Each path below is one point turned by a fixed rotation once a step. After each direction that follows a path, write how fast that rotation turns it, in degrees per step (0 if it stays still).
Each turn is a multiple of 5 degrees from 10 to 175, or 0.
Each row of a path follows its step; steps can be skipped.
path 1
step 2: [ 29  33  16  17 -12 -23  27 -19   3  18  10  -9 -12  -6 -43   1  36 -11
  39  -9  -4 -35 -32  32  -8  -4   2  -3  -7  11 -15  -2  11 -12  -1 -26
   7 -15  10  18  17 -13   1 -23  19  30  20 -10  12 -12 -24 -13 -33 -11
  36 -11   1  13  19 -18  34  -9   0 -25  -9  -8  19 -18  11 -19  12   5]
step 4: [  7   8 -45   1 -41  34   9  -5  14   2  24 -10  -7 -14 -29 -31  15 -11
   6 -10   7   4 -19  23  13  19 -31 -25 -16  -2  15 -12  25 -12  -9 -23
   2   2  31  -2 -26 -14 -17 -17   5 -25  21  -2 -11 -10   1  17 -11  22
  12   4  -4  -4 -14   7  34  15  47  -5 -15 -14  37  10  17  23 -13   0]
step 5: [  8  41   2  45 -50 -20  31   5  18   5  22  -6 -18  25 -31   5  15  -5
  26   1 -28  -6 -20   5 -29  -3  24   5  10 -10  14 -20  21 -17  -3   5
  16 -11  32   3  24  18   4  -9   4  29  15   2  20  11   0 -12   0 -47
  17 -16  -6 -30  11 -11  14   7   0 -15   3 -13 -19  14  11   3 -26  -1]
step 6: [-19  12 -28 -37 -24   2 -17   7  -9  35  -8  -3   4   5 -21 -36  -1 -18
  27  18  17  -9  28  23 -23  17  30  19 -12 -14   2 -14  41 -21  12   3
  41  11  -8  18   7 -20   2 -24  14  -4  12  -1  18   6  11   2  -4  26
   7  -5  -3   5 -35 -23   9  -3   0 -31  20   1   2  28  40  -2  25  -3]
step 7: [ 34   2   0 -17  -5   1  20   5   2  14  20 -14 -23 -26 -15  -9  39  -3
  12 -20   1 -40 -29  28   4  15 -33 -22 -22  18  31  -4   7 -23 -14  -4
 -25   7  20 -21  16 -18  10  -9 -10   7  27  21  -5 -19 -10 -11  13   6
  19 -16 -32 -21 -13 -19  51   7   6  -2   0 -25  10  29  17   4   5  -3]
step 9: [-17  16 -20 -24  -4  29  12  45  16   2  17  -8 -20  -3 -27   1   8 -19
  -1   6  -5  -8  -6  24   7  13  21   3  -7  -5  10  17  43  -9  11   2
  16  -6  32  25  -4  -9 -29 -19  22  -9  17   3  18   7  37  11  -9  38
  -6  -5 -20   0 -51  20  17  18  14 -10  27 -14  -1  19  27 -13 -34   7]
step 10: [ 28  24  30  -1 -45 -10  -3   9  31  17  29 -48 -16   4   7   1  14  -7
   6 -29 -11   9 -18   7 -38  -6   3   4  -8  -8  15 -20  -1 -11 -12 -21
  -5  -1 -14  -9   5 -54  17  -1  14  15  15  13  -5 -10 -11  -3  11   0
  38 -23 -21 -16   7 -19  26   5  -1 -25  30 -19  -3  22  17 -10 -21 -21]
step 12: [  7  -4  -2 -14  14  22  10  13  22 -15  18 -26  -9  -9  -4 -13  28  30
  21   6   4 -13  -9  32  14  15  12  -3 -25  25 -19   4  14 -19  17   1
   7  -8  22  -5  22   1 -17  -1  34   8  21  32 -10 -17  12 -10  32  13
  31   8 -29  22 -18   5  33  23  23 -12  17 -21  41 -10  37 -22 -25   5]
[  0   1  -3  -3  -7   0   8  -6  -4   2   0   4  -4   5 -10 -11   1   3
  -2   3  -3   3   0  -1   1   5  -5  -1  -4   2  -3  -2  12   0   3   4
   5   5   1   4  -4   6  10   3 -10   6  -2   0   1  -2  -6  -1  -7   2
  -1   3   5  -7   5  -3  -1   3  -2   2  -7   4   3   0  -3  -1   1  -4] => 25
[ -8   2  -2   0 -12   4  -5   2  -2  -5   0  -7   3   8   3   2   0  -1
   4   3   0   3  -2  -1   1   2   3  -1  -2   2   5  -3  -3   3   1   1
   3   2   8  -9   5  -8  -5  -4  -4   0  -8  -7  -8   2  -4  -3   1  -1
  -1   1   1 -11  -2  -2  -4   1 -11  -4  -1   3   0  -5   8  -4   0   1] => 70
